0: Array([ 0.04, -0.83,  0.24,  1.14,  0.18,  0.56, -1.18, -0.92,  1.41,
        0.11,  1.43, -0.31, -1.57, -1.49])
1: Array([ 1.67, -1.13, -0.02, -1.26, -1.74, -0.73, -0.35, -0.23, -0.84,
        0.05,  0.18,  0.67,  0.32, -0.85])
2: Array([ 1.85, -1.42,  0.33,  2.98, -0.55,  0.24, -0.39,  0.06, -0.05,
        0.70,  1.17, -0.48, -1.12,  0.91])
3: Array([ 1.65,  0.42, -1.63,  2.17,  1.19,  0.64, -0.52, -1.13,  0.67,
       -0.90,  3.58,  1.37,  0.20,  0.89])
4: Array([ 2.02,  1.24, -1.27,  0.73,  1.13,  1.84, -0.64, -1.89,  0.62,
       -0.09,  0.73,  1.20,  0.10, -1.23])
5: Array([-1.68, -0.66, -0.51, -1.41,  0.36, -1.43,  0.94, -0.39, -0.98,
       -0.25,  0.33, -0.84,  0.96, -0.23])
6: Array([ 0.88, -0.65, -0.79, -0.85, -0.90,  1.59, -1.00,  0.18, -1.10,
       -0.03, -0.85,  0.19,  0.14, -0.06])
7: Array([ 0.22, -0.81,  0.45, -1.55, -0.65, -2.06,  1.12, -0.14, -1.64,
       -0.98, -1.14, -0.07,  1.66, -0.97])
8: Array([ 1.05,  0.25, -0.85, -0.09, -0.32, -0.42,  0.77, -1.03, -2.20,
       -0.67, -0.50,  0.92, -0.30, -0.36])
9: Array([ 1.18, -1.85,  0.98, -1.12, -1.13, -1.12,  0.81,  0.20,  0.76,
       -0.18, -0.94, -0.04, -1.17, -0.93])
10: Array([ 1.08, -1.87, -2.27, -0.11, -1.45,  0.68, -0.49, -0.14, -3.12,
        0.26,  0.22, -0.32,  0.65,  0.33])
11: Array([-0.44, -1.95,  0.50, -0.47, -0.80, -1.69,  0.61,  0.91,  0.25,
        0.96, -0.94, -0.49, -0.97,  1.32])
12: Array([ 1.60, -1.25,  0.86,  0.11,  0.05, -0.88,  1.75, -0.58, -0.43,
       -0.12, -1.49, -0.30, -0.51, -0.31])
13: Array([-0.17, -0.39,  1.00,  2.15,  0.20, -2.86,  0.31, -0.11,  2.15,
       -0.18,  0.99,  0.09,  0.26, -0.32])
14: Array([ 0.46,  0.19, -0.09, -1.04, -0.25, -0.72, -0.66, -1.05, -0.11,
        0.26,  0.12,  0.31,  0.37, -0.59])
15: Array([ 1.12,  0.84,  0.45, -2.33,  2.94, -0.26,  2.47, -0.83,  1.16,
       -0.85, -1.64,  0.44,  1.35, -0.43])
16: Array([-1.47,  0.77,  0.66, -1.25,  0.31,  0.61,  1.00,  0.52,  0.24,
        0.70, -2.56,  0.42,  0.24,  0.16])
17: Array([-0.45,  0.10,  0.19, -2.22,  0.21, -0.35,  0.65, -0.51,  1.69,
       -1.01, -0.91, -0.46,  1.84, -1.27])
18: Array([ 0.95, -0.32, -0.33, -3.89, -0.41,  0.49, -0.45, -0.27, -0.67,
       -1.45, -0.34,  0.89,  1.06, -1.50])
19: Array([ 0.54, -0.19,  0.29, -0.81,  0.65,  1.95, -0.44, -0.22, -0.04,
        0.44, -1.33, -0.64,  0.37,  0.11])
20: Array([-0.96,  0.43, -0.23, -1.71,  0.27, -0.61,  1.82,  0.10,  1.00,
       -0.40, -1.31, -0.33,  1.13, -0.39])
21: Array([-0.58,  0.63,  0.17, -1.56,  0.07,  0.31, -0.44,  0.12,  2.51,
       -0.36, -0.95, -0.64,  1.19, -1.04])
22: Array([ 2.18, -0.52, -2.92, -1.15, -2.28,  1.04, -1.48, -1.17, -1.76,
       -0.98,  2.05,  0.82,  0.07, -0.51])
23: Array([ 0.08, -0.68,  0.29,  0.06,  0.32, -0.01,  0.83, -0.52, -1.50,
       -0.28, -0.92, -1.18,  0.73, -0.29])
24: Array([ 0.28, -0.05, -0.55, -1.08, -0.65,  1.24,  0.47,  0.33,  0.48,
       -0.99, -0.06, -0.72,  1.76, -0.59])
25: Array([-1.21,  0.24, -0.11,  3.11, -0.62,  0.01, -0.53,  0.66, -1.31,
        0.09,  2.57, -1.52,  0.83,  1.16])
26: Array([-1.07, -0.42,  2.79, -0.12, -0.35, -1.10, -0.63,  1.21,  1.91,
        1.58, -3.84,  0.22, -0.38, -1.22])
27: Array([-1.68,  0.77,  1.04, -0.66,  0.11,  0.11, -0.28,  0.93,  1.99,
        1.00, -2.18, -0.15,  0.58,  0.18])
28: Array([ 0.05, -1.38,  0.62, -2.27, -0.87, -1.50, -0.18,  0.63, -1.49,
       -0.10,  0.05, -0.26,  1.02, -0.65])
29: Array([-0.27, -1.08, -0.14,  0.76, -0.78,  1.71, -0.68,  0.97, -2.24,
        0.53,  0.35, -0.88, -0.61,  0.51])
30: Array([-0.83,  0.09, -0.27,  2.54, -0.04,  0.09, -0.64, -0.31,  0.29,
        0.34,  2.29, -1.13,  0.00,  0.59])
31: Array([ 0.44,  0.02, -0.74, -0.49, -0.55,  1.18,  0.39,  0.36,  0.55,
       -1.16, -0.12, -0.84,  1.91, -0.62])
32: Array([ 0.85, -2.44, -0.91,  0.30, -0.65, -0.94,  0.94, -0.50,  1.04,
        0.35,  0.71, -0.41, -1.55,  0.14])
33: Array([-1.53, -0.10,  0.24, -0.76,  0.35, -0.18,  0.21,  1.12,  1.28,
        0.82,  1.10, -1.30, -0.08,  1.04])
34: Array([ 0.87,  0.34, -1.86,  1.97,  1.69,  0.05,  0.91, -0.78, -0.58,
       -0.91,  3.13, -0.16,  2.32,  1.14])
35: Array([-0.73,  1.18, -0.63,  1.42,  0.85,  0.36,  0.04,  0.38, -0.02,
        0.62,  1.55, -0.08, -0.99,  0.96])
36: Array([ 0.77, -0.29,  0.24, -2.36,  0.12,  0.29,  0.55,  0.01, -1.16,
       -0.28, -1.80,  0.64, -0.11, -0.59])
37: Array([ 0.79, -1.53, -0.18, -1.12,  0.24, -1.12,  0.82, -0.32,  1.59,
       -0.19, -0.60, -0.49,  0.73, -0.22])
38: Array([ 0.25,  0.08,  0.42, -2.03,  0.70,  1.27,  0.40, -0.29, -2.00,
       -1.10, -1.58, -0.67,  1.67, -0.65])
39: Array([ 0.04,  0.68, -0.37,  1.27, -1.56, -0.01, -2.61,  0.28,  0.77,
        0.09,  1.52,  1.17, -0.27, -0.56])
40: Array([-0.29, -0.85,  0.16, -0.28, -0.57,  0.20,  0.36,  0.47, -0.08,
        0.71, -2.26, -0.31, -0.83, -0.24])
41: Array([ 0.90, -0.66,  2.03, -0.33, -2.22, -0.22, -1.16,  0.75,  1.41,
        0.79, -2.29,  0.51, -2.25, -1.55])
42: Array([-0.12, -0.90, -0.83, -0.95, -0.16,  2.52, -0.55,  0.09, -1.80,
        0.42, -0.21, -0.79, -0.32,  0.22])
43: Array([-1.00,  0.67,  2.48,  0.00,  1.40, -0.02,  1.24,  1.04,  0.73,
       -0.04, -0.54, -0.53, -0.60,  0.75])
44: Array([-0.27,  0.05, -0.36,  2.19,  0.24, -0.97,  1.34,  0.21, -1.93,
       -0.28,  1.14, -1.25,  1.63,  1.39])
45: Array([ 2.24,  0.59, -0.65,  3.72, -0.96,  1.11, -1.48, -0.34, -0.74,
       -0.33,  2.63,  1.58, -1.13,  0.81])
46: Array([ 0.48,  0.52, -0.95,  2.43,  0.36,  0.31,  0.75, -0.57, -1.79,
       -0.57,  1.10, -0.51,  0.91,  0.39])
47: Array([ 1.59, -1.12, -1.18, -2.77, -0.52,  0.94, -0.73, -0.39, -1.03,
       -0.20,  0.10,  0.66,  0.83,  0.14])
48: Array([-1.81,  0.24,  2.26,  0.69,  0.75,  1.73, -0.27,  1.91, -1.74,
        1.97, -1.23, -0.77, -1.52,  2.26])
49: Array([ 1.49, -0.05, -1.50,  2.34,  0.81,  0.36, -0.38, -0.99,  0.27,
       -0.61,  3.14,  1.27,  0.06,  1.02])
50: Array([-0.47, -0.71,  1.16, -2.01, -1.67, -1.19, -1.39,  0.48, -0.20,
       -0.38, -0.99, -0.76,  1.54, -1.93])
51: Array([-0.27, -0.01, -0.25, -0.91, -0.76, -0.42,  0.67,  0.23,  2.10,
       -0.62, -0.47, -0.75,  2.18, -0.55])
52: Array([ 0.68, -0.67, -0.21,  0.69,  0.15,  0.83,  0.72, -0.37, -1.94,
       -0.06, -0.14, -0.78, -0.44,  0.41])
53: Array([ 0.31,  1.02, -0.60,  0.22, -0.09, -0.28,  1.08, -0.75, -1.62,
        0.21, -1.13,  0.83, -0.39, -0.33])
54: Array([ 0.87,  0.45, -0.97,  0.26,  1.20,  0.09,  1.94, -1.03,  0.53,
       -0.06,  0.42,  0.74, -1.11,  0.05])
55: Array([ 0.16,  0.64, -1.10,  1.05, -0.38,  0.46, -0.65, -1.20, -1.87,
       -0.85,  0.60,  0.03,  0.69, -1.20])
56: Array([-0.65,  0.74, -1.96,  4.15, -1.06,  1.34, -0.39, -0.56, -4.21,
       -0.18,  3.24, -0.90,  1.01,  2.36])
57: Array([-1.50, -0.82,  2.01, -2.39,  0.51, -1.18,  1.36,  0.64,  0.64,
       -0.06, -1.74, -0.52, -0.89, -0.71])
58: Array([-0.96,  0.41,  1.31,  0.67,  1.02, -0.67,  1.33, -0.07,  2.07,
       -0.21, -0.21, -0.25, -1.29, -0.80])
59: Array([-1.23, -0.49, -0.23, -1.13, -1.11,  0.45, -1.64,  0.83,  0.80,
        0.69, -1.02, -0.59,  0.79, -0.72])
60: Array([ 0.67, -0.29, -1.64, -0.49,  0.14,  0.69,  0.02, -1.56, -1.43,
       -0.63,  0.24, -0.02, -0.13, -0.75])
61: Array([ 0.23, -0.98, -0.01, -1.10, -0.73, -2.56,  1.52, -0.39, -1.70,
       -1.23, -1.00, -0.63,  1.59, -1.59])
62: Array([-0.53, -0.23, -2.19,  0.31,  0.78,  0.40, -0.36,  0.28, -0.62,
        0.03,  2.82, -0.63,  1.55,  0.92])
63: Array([ 1.83, -0.62, -0.88, -0.12, -1.04, -0.70,  0.25, -0.52,  0.26,
       -0.30,  0.51,  0.93, -1.47,  0.09])
64: Array([-0.35,  0.00, -0.93, -1.46, -0.38,  1.62, -0.16, -0.26, -3.64,
       -0.60, -1.19, -0.66,  1.00, -1.01])
65: Array([ 2.29,  0.87, -1.64,  0.97,  1.23,  2.15, -0.84, -2.31,  0.06,
       -0.31,  0.99,  1.10,  0.13, -1.28])
66: Array([ 2.05,  0.44, -1.13,  0.29, -0.99, -0.21,  0.19, -1.32, -2.22,
       -1.14, -0.91,  0.70,  0.52,  0.15])
67: Array([-1.79,  0.53,  1.71, -0.72,  2.04, -0.69,  2.25,  0.98,  1.81,
        0.18, -0.12,  0.10, -1.43,  0.65])
68: Array([-0.36,  0.08,  0.80,  1.12,  0.88, -2.53,  1.14,  0.76,  0.23,
       -0.41,  0.29,  1.15,  0.35,  0.15])
69: Array([-1.42,  0.26,  1.04, -3.52,  0.54,  1.11, -1.49,  0.52,  1.22,
        0.46, -1.51, -0.63, -1.02, -0.10])
70: Array([ 0.23, -0.44,  0.90, -1.36, -1.66,  0.08, -1.41,  1.12, -0.69,
        0.50, -2.16,  0.54, -0.05, -0.50])
71: Array([ 0.28,  0.16,  0.23, -0.45, -0.71, -1.19,  0.01, -0.75, -1.44,
       -0.33, -1.64,  0.43,  0.37, -0.80])
72: Array([ 0.81, -0.67, -0.18,  0.94,  0.02, -0.66, -0.96,  0.51,  1.87,
        0.88,  1.05,  0.57, -1.28,  0.94])
73: Array([ 0.72,  0.16, -0.63, -1.90, -0.01,  1.43, -1.20, -0.62, -0.99,
       -0.18, -0.04, -1.16,  1.77, -0.25])
74: Array([-1.51,  0.63, -0.38,  0.24,  1.48, -0.14,  0.68,  1.03,  0.81,
        0.72,  1.28, -0.23,  0.17,  1.32])
75: Array([ 0.49,  0.48, -3.38, -0.03, -0.12,  3.41, -0.46, -1.16, -3.24,
       -1.03,  2.49,  0.00,  1.28,  0.58])
76: Array([-0.32, -0.04,  1.37,  0.43, -0.63, -0.97, -0.87,  0.52,  0.07,
        0.17, -1.80,  0.30, -0.88, -1.76])
77: Array([-0.71,  0.10,  0.36,  2.23,  0.65, -0.41, -0.76,  1.29, -0.48,
        1.17,  1.78, -0.82, -0.10,  1.18])
78: Array([ 2.39,  0.08,  0.48,  0.93, -1.79, -1.16,  0.22, -0.40,  0.67,
       -0.56, -1.51,  1.70, -0.56, -1.59])
79: Array([ 0.98, -0.81,  0.08, -1.67,  0.06,  0.62, -0.50, -0.38, -0.76,
        0.56, -0.67, -0.30,  0.55, -0.21])
80: Array([ 0.81, -0.56, -0.17, -1.70, -0.24,  0.71, -0.27, -0.63,  1.07,
       -0.31, -1.27,  1.18, -1.04, -1.33])
81: Array([-1.59, -0.71, -0.38, -2.39, -0.12, -0.04, -1.50,  0.66,  0.65,
        0.34, -0.02, -0.96,  0.49,  0.64])
82: Array([-1.44,  1.14,  1.44,  1.48,  0.86, -1.04,  0.41,  0.57,  1.21,
        0.24,  0.65, -0.05, -0.78,  0.28])
83: Array([-0.33,  0.13,  1.07, -3.57, -0.09, -0.36,  0.35,  0.54,  0.82,
       -1.11, -1.16, -0.42,  2.13, -1.33])
84: Array([ 0.77,  0.16,  0.46, -4.14, -0.19,  0.93,  0.15, -0.45,  0.46,
       -1.66, -0.05,  0.70,  0.50, -1.33])
85: Array([-0.03,  0.27, -1.95,  1.33,  0.55, -1.04,  0.45, -1.22,  1.04,
       -0.58,  2.90,  1.14, -0.31, -0.12])
86: Array([ 0.55, -0.50,  0.57,  2.90, -1.58,  0.14, -0.67, -0.51,  1.64,
        0.39, -0.88, -0.90, -0.29, -0.58])
87: Array([ 1.79, -0.71,  1.35,  0.29,  0.49, -0.41,  0.32, -0.38,  1.27,
        0.46, -0.68,  0.55, -1.02, -0.05])
88: Array([ 1.21, -0.36, -0.22,  1.04, -1.53, -0.75, -0.01, -1.43, -0.20,
       -0.32, -1.57,  0.30,  0.05, -1.61])
89: Array([ 0.48, -1.24, -0.20,  0.69, -0.13,  0.65,  0.57,  0.14, -1.52,
        0.18, -0.47, -0.88, -0.23,  0.33])
90: Array([-2.00,  0.70,  1.97, -2.68,  0.48, -1.08,  0.73,  0.93,  2.40,
        0.26, -2.47, -0.43,  1.43, -1.10])
91: Array([-0.94,  0.66, -0.74, -0.71,  1.45, -0.33,  0.92,  0.10,  1.06,
        0.58,  0.84,  0.65, -0.91,  0.85])
92: Array([ 1.81,  0.10, -1.29, -0.84, -0.63,  0.43, -1.19, -0.77, -2.03,
       -1.34,  0.97,  0.39,  1.70, -1.07])
93: Array([-2.08,  0.58,  0.91, -1.33, -0.13, -0.09, -0.14,  1.45,  1.59,
        1.19, -2.22, -0.03,  0.74,  0.05])
94: Array([-0.63,  0.56, -0.66, -1.58, -0.13,  0.88,  0.49,  0.14,  0.50,
       -0.58, -0.77, -0.36,  1.16, -0.30])
95: Array([-1.55,  0.18,  0.47, -1.45,  0.38, -0.29,  0.32,  0.48,  1.30,
        0.31,  0.60, -1.46, -0.09,  1.27])
96: Array([ 1.31, -1.00, -0.53,  0.18, -0.59, -1.22,  0.94, -0.58, -2.37,
       -1.24, -1.14,  0.14,  1.84, -0.66])
97: Array([ 0.52, -0.03,  0.48,  1.72,  0.70, -0.96,  1.09, -0.25,  1.58,
        0.42,  0.28, -0.10, -1.30,  0.53])
98: Array([ 0.06,  0.61, -1.38, -0.54, -0.74,  1.47, -0.50,  0.03, -3.56,
       -0.24, -1.18, -0.88,  1.57, -0.32])
99: Array([-1.21,  0.68,  1.03, -1.32,  0.27,  0.51,  0.87,  0.72, -0.03,
        0.47, -2.60,  0.59, -0.08, -0.17])
100: Array([-0.98,  0.78,  1.36, -0.07,  1.35,  0.08,  0.26,  1.26, -0.36,
       -0.11, -0.46, -0.83,  0.64,  1.34])
101: Array([-1.05, -0.49,  0.47, -2.37, -0.59, -1.54, -1.04, -0.04, -0.46,
       -0.05, -0.98, -0.47,  0.87, -0.82])
102: Array([ 1.26, -0.24,  1.33, -0.81,  0.15, -0.96,  0.01, -1.67,  2.01,
       -0.57, -0.69,  0.59, -0.11, -2.22])

Array([ 0.42,  0.38, -2.18,  2.20,  1.05, -0.46,  0.76, -0.77, -0.44,
       -0.90,  3.00, -0.18,  2.14,  1.03]) : 34 62
Array([-0.96, -0.49, -0.27,  1.76, -0.53,  1.05, -0.88,  0.63, -1.63,
        0.29,  1.44, -2.62,  1.05,  1.53]) : 25 29
Array([-0.14, -1.91,  0.69,  0.15, -0.87, -1.75,  0.67,  0.90, -0.44,
        1.44, -1.03, -0.88, -0.70,  0.94]) : 11 40
Array([ 2.23, -1.06,  1.06, -1.24, -1.09, -1.03,  0.20,  0.59,  1.04,
        0.19, -1.98,  1.40, -1.53, -0.74]) : 9 87
Array([ 0.82,  0.71,  1.51,  1.25,  0.62, -1.19,  1.37,  0.02,  1.83,
       -0.24,  0.93,  1.36, -0.98,  0.17]) : 97 58
Array([ 0.66, -0.19, -0.59,  0.61,  0.13,  0.02, -0.85,  0.37,  1.59,
        0.43,  1.73,  1.09, -1.65,  0.58]) : 72 63
Array([-0.76,  1.92, -0.83,  1.83,  0.54,  0.94, -0.68,  0.31, -0.27,
        0.82,  1.61,  0.86, -2.09,  1.44]) : 35 77
Array([ 0.85,  0.43,  1.41,  1.44,  1.02, -1.02,  0.94, -0.42,  1.77,
       -0.93,  1.42,  0.99, -0.65,  0.29]) : 97 13
Array([-1.20, -0.25,  2.61, -0.72, -0.15, -1.24, -0.08,  1.20,  1.82,
        1.35, -3.48,  0.54, -0.36, -0.84]) : 26 27
Array([-0.41, -0.64,  0.36, -2.27, -0.77, -0.45, -0.15, -0.45, -2.11,
       -1.11,  0.36, -0.15,  1.41, -1.51]) : 28 7
Array([-1.12,  0.28, -0.96,  3.12,  0.37,  0.41, -1.02, -0.37,  1.00,
        1.27,  2.93, -1.04, -1.05,  1.17]) : 30 35
Array([ 1.30,  0.30, -0.12,  1.21, -1.48, -0.10, -0.24, -1.39, -0.08,
       -1.13, -0.94,  0.80,  0.41, -1.43]) : 88 78
Array([ 0.55,  0.56, -2.06,  2.71, -1.11,  2.53, -1.48, -0.54, -1.59,
        0.89,  2.27, -0.06, -1.13,  1.31]) : 45 30
Array([-1.44,  0.44, -0.22,  1.60,  0.10, -0.78,  0.65,  0.22, -1.31,
        0.42,  0.97, -1.95,  0.56,  1.57]) : 44 25
Array([-0.73, -0.59,  0.75,  2.00,  0.11, -0.67, -0.59,  0.72,  0.58,
        0.73,  1.03, -0.32, -0.74,  0.80]) : 77 30
Array([-1.59, -0.10, -0.54, -0.74,  0.16, -0.70,  0.60,  0.44, -1.01,
        0.02,  1.06, -1.13,  1.18,  0.33]) : 5 33
Array([-0.96,  1.51,  1.41,  2.20,  0.55, -1.61,  0.38,  0.12,  1.44,
       -0.06, -0.45, -0.32, -0.35,  0.01]) : 82 58
Array([-1.00, -0.73,  0.31, -0.12,  0.14, -0.64,  0.94,  1.55,  0.17,
        1.73, -1.15, -0.34, -1.27,  1.45]) : 11 40
Array([-1.79,  0.49,  1.64,  1.11,  0.53, -0.95,  0.35,  1.62,  0.38,
        0.56,  0.28, -0.38, -1.02,  0.69]) : 82 43
Array([ 0.42, -0.18,  0.20,  1.58,  0.70, -0.74,  0.87, -0.13,  1.24,
        0.37,  0.50,  0.27, -1.55,  0.64]) : 97 72
Array([ 1.27,  0.05, -0.99,  0.27, -0.47, -0.43,  0.62, -0.54, -1.95,
       -0.52, -0.70,  1.10, -0.12, -0.53]) : 8 66
Array([-0.02,  0.59, -1.02, -0.24,  0.98,  0.57, -0.04, -0.67, -1.42,
        0.92, -1.09,  0.34, -0.70,  0.37]) : 53 52
Array([ 0.36, -0.63, -0.92, -0.21, -0.53,  1.34, -0.58, -0.10, -0.15,
        0.47, -0.45,  0.83, -1.10, -0.06]) : 6 80
Array([-0.52,  0.01, -1.08, -2.12,  0.00,  1.54, -0.75, -0.39, -1.44,
       -0.55, -0.47, -0.99,  1.56, -0.39]) : 73 38
Array([-0.31,  0.06, -2.21,  0.83,  0.45,  1.18, -0.54,  0.26, -0.95,
        0.28,  3.33, -0.45,  1.44,  1.50]) : 62 34
Array([-0.44,  0.46, -2.08,  3.01,  2.51,  1.31,  0.48, -1.07, -1.81,
       -0.09,  3.29, -0.95,  0.88,  2.23]) : 34 46
Array([-0.36,  0.07,  0.90,  2.42,  0.92, -0.08, -0.35, -0.26,  1.84,
        0.15,  2.25, -0.85, -0.69,  0.90]) : 30 97
Array([-0.72,  0.23, -0.82, -2.09, -0.16,  0.81,  0.34,  0.27, -0.27,
       -0.47, -0.79, -0.39,  1.25, -0.21]) : 94 24
Array([-1.56,  1.41,  1.11,  1.32, -0.37,  0.76, -0.16,  0.78, -1.73,
       -0.03, -1.09, -0.77,  0.41,  0.06]) : 100 23
Array([-1.75,  1.63,  1.77, -0.84,  1.91, -0.38,  1.21,  0.92,  2.42,
        0.08,  0.03,  0.97, -1.62,  0.52]) : 67 43
Array([ 0.89, -0.13, -0.25, -3.82, -0.95,  0.45, -0.54, -0.26, -0.60,
       -1.24, -0.02,  0.68,  1.11, -1.51]) : 18 84
Array([-1.92,  0.84,  1.08,  1.13, -0.43,  0.80,  0.27,  0.73, -1.55,
        0.20, -0.98, -0.95,  0.30,  0.36]) : 100 23
Array([ 0.34, -1.12,  0.61,  1.53,  0.28,  0.60, -1.34, -0.47,  1.91,
        0.39,  1.78, -0.35, -1.38, -1.24]) : 0 72
Array([ 0.07, -0.26, -0.41, -1.90,  0.26,  0.06,  0.54, -0.37,  1.47,
       -0.98, -0.28, -0.29,  1.55, -1.44]) : 17 51
Array([-1.39,  1.16,  0.54, -0.67,  0.63,  0.46, -0.29,  1.19, -0.68,
        0.56, -0.34,  0.28, -0.72,  0.30]) : 100 99
Array([ 0.65, -0.77,  0.71,  3.35, -1.67, -0.17, -0.39, -0.42,  1.74,
        0.81, -0.74, -1.01, -0.33, -0.44]) : 86 2
Array([-1.51,  0.81, -0.06, -1.69,  0.00,  1.25, -0.88,  0.25,  2.17,
        0.14, -0.33, -0.44,  1.05, -0.81]) : 21 94
Array([-0.45,  0.84, -0.13,  1.12,  1.14,  0.56, -0.57,  0.23,  1.88,
        0.18,  2.70,  0.48, -0.93,  0.71]) : 35 72
Array([-0.78,  0.01,  0.13, -2.00,  1.73, -1.26,  2.27, -0.79,  1.11,
       -0.98, -0.13,  0.06, -0.15, -0.61]) : 20 17
Array([-0.46,  1.09,  0.99,  0.32,  1.46,  0.47,  0.51,  1.19, -0.83,
       -0.67, -0.28, -0.35,  1.05,  1.38]) : 100 43
Array([-0.43,  0.34, -0.62, -1.41,  0.12,  1.75, -0.49,  0.17, -1.33,
       -0.53, -0.31, -0.56,  1.39, -0.29]) : 73 94
Array([-0.51,  0.27,  1.24,  0.51, -0.46, -0.78, -0.80,  0.34,  0.14,
        0.23, -1.60,  0.54, -0.56, -1.55]) : 76 40
Array([ 2.33, -0.12,  0.64,  1.04, -1.78, -1.22,  0.27, -0.43,  0.89,
       -0.48, -1.55,  1.61, -0.33, -1.53]) : 78 88
Array([ 0.70, -0.78,  0.35, -1.82, -0.70,  0.50, -0.22, -0.80,  0.62,
       -0.55, -1.07,  1.31, -0.73, -1.18]) : 80 36
Array([-0.49,  0.73,  0.08, -1.01,  0.47,  0.62, -0.23,  0.49,  2.41,
       -0.25, -0.57, -0.22,  1.36, -1.02]) : 21 51
Array([ 0.53, -1.14,  0.35, -1.78, -1.17, -1.17, -0.22,  0.51, -1.83,
       -0.46, -0.09, -0.19,  1.72, -0.64]) : 28 7
Array([ 0.37, -0.81,  0.52,  0.86, -0.18, -0.81, -0.10, -0.73, -0.14,
        0.21, -0.92, -1.35,  0.29,  0.24]) : 23 89
Array([ 0.26,  0.08, -0.28, -2.11,  0.37,  0.01,  0.52, -0.46,  1.67,
       -1.32, -0.72, -0.14,  1.72, -1.56]) : 17 21
Array([-1.05, -0.08,  0.59, -0.66, -1.07,  0.71, -1.56,  0.74,  1.07,
        0.37, -0.93, -0.18,  0.88, -0.29]) : 59 27
Array([ 2.02,  1.07, -0.72,  3.87, -1.02,  1.20, -1.54, -0.05, -0.78,
       -0.70,  2.51,  1.61, -0.84,  1.14]) : 45 49
Array([ 1.55, -1.17,  0.44,  0.57,  0.40, -0.87,  2.37, -0.38,  0.45,
       -0.38, -1.10,  0.66, -1.70,  0.29]) : 12 87
Array([ 0.26, -0.03, -0.27,  0.73, -0.67,  1.65, -0.28, -0.46,  0.24,
        0.62, -1.20, -1.65,  0.75,  0.45]) : 19 89
Array([-1.47,  1.64,  1.64, -0.43,  2.14, -0.08,  1.23,  0.88,  2.83,
       -0.27,  0.48,  1.45, -1.39,  0.48]) : 67 58
Array([ 0.45,  0.21, -2.06, -0.28,  0.41,  0.18, -0.04, -1.78, -0.66,
        0.17,  0.90, -0.38,  0.86,  0.17]) : 60 14
Array([-0.58, -0.27, -0.58,  0.89,  0.64, -1.19, -0.73,  0.46,  2.07,
        0.25,  2.35,  0.39,  0.19,  0.61]) : 72 74
Array([ 0.62,  1.42, -0.93,  3.36, -0.14,  0.65, -0.38,  0.03, -2.47,
        0.07,  1.86,  0.53,  0.46,  1.14]) : 46 25
Array([ 0.50,  0.33, -0.90,  0.81, -2.19, -1.32, -0.79, -1.25,  0.24,
       -0.30, -0.53,  1.18, -0.82, -1.06]) : 88 78
Array([ 0.53, -0.50, -0.45, -2.40,  0.26,  0.95,  1.58,  0.03, -2.05,
       -1.23,  0.10, -0.78,  1.19,  0.42]) : 38 23
Array([ 0.82, -0.24, -1.26, -0.78, -0.83,  1.96, -1.00,  0.12, -0.98,
       -0.02, -0.43,  0.38,  0.28,  0.18]) : 6 42
Array([-1.43, -0.66,  0.39, -1.89, -0.04,  0.08,  1.09,  0.69, -1.31,
       -0.11, -0.30, -1.31,  0.84,  0.24]) : 5 23
Array([-0.18, -0.02, -2.17,  0.50,  1.24,  1.79,  0.17, -0.97, -1.03,
       -0.74,  2.71, -0.71,  0.86,  1.27]) : 62 34
Array([-0.16,  0.18, -0.44, -1.00, -0.55, -0.27,  0.65,  0.19,  1.66,
       -1.02, -0.50, -0.77,  2.25, -0.68]) : 51 17
Array([-1.02,  0.29,  0.92,  4.16,  0.33,  0.17, -0.21,  0.74,  0.70,
        1.89,  0.17, -0.52, -1.48,  1.54]) : 77 82
Array([-1.38,  0.55, -0.03, -0.22,  2.27, -0.30,  1.10,  0.07,  1.22,
       -0.35,  1.94, -0.23,  0.65,  0.95]) : 74 91
Array([-0.03, -0.49,  0.02,  0.73, -0.36, -0.29,  0.97, -0.64,  0.95,
        0.43, -1.58,  0.53, -0.52, -0.72]) : 40 88
Array([ 0.34,  0.36, -0.21, -1.38, -0.28, -0.81, -0.86, -0.80, -0.36,
       -0.10,  0.20,  0.84,  0.56, -0.65]) : 14 71
Array([ 1.29, -0.60, -0.72,  2.78, -0.38,  0.32, -0.81,  0.26,  0.10,
        0.97,  1.80, -0.01, -1.73,  1.53]) : 2 72
Array([ 0.71, -1.33, -1.94, -0.27, -1.12,  1.32, -0.66, -0.44, -2.43,
       -0.16,  0.20, -0.09,  0.33,  0.91]) : 10 6
Array([-1.22,  1.78, -0.48, -0.77,  0.67,  1.04, -1.02,  0.93,  0.33,
       -0.65, -0.75,  0.77,  1.40, -0.58]) : 94 21
Array([ 0.20,  0.12, -2.10, -0.17,  0.43,  0.34, -0.01, -1.75, -0.96,
        0.29,  0.93, -0.35,  0.89,  0.61]) : 60 62
Array([-0.10,  0.75,  0.74,  1.31,  0.41, -0.65, -1.54,  0.05,  2.31,
        0.02,  0.75,  1.01, -1.80, -0.19]) : 72 0
Array([-0.25, -0.11, -1.42, -1.62, -0.29, -1.42, -0.16, -0.87, -1.14,
       -0.43, -0.10,  0.46,  0.69, -0.55]) : 14 5
Array([-0.07,  0.53, -0.42, -1.52, -0.12, -0.88, -0.70, -1.07, -0.49,
       -0.39,  0.12,  0.64,  0.50, -0.62]) : 14 71
Array([-0.04, -0.35, -0.14, -0.06, -0.62,  0.78, -0.05, -0.12, -0.29,
        0.71, -1.62, -0.08, -1.05,  0.10]) : 40 19
Array([-0.08,  0.55, -2.54,  3.34,  2.50,  1.43,  0.36, -1.23, -2.19,
        0.05,  3.42, -0.86,  1.13,  2.26]) : 34 56
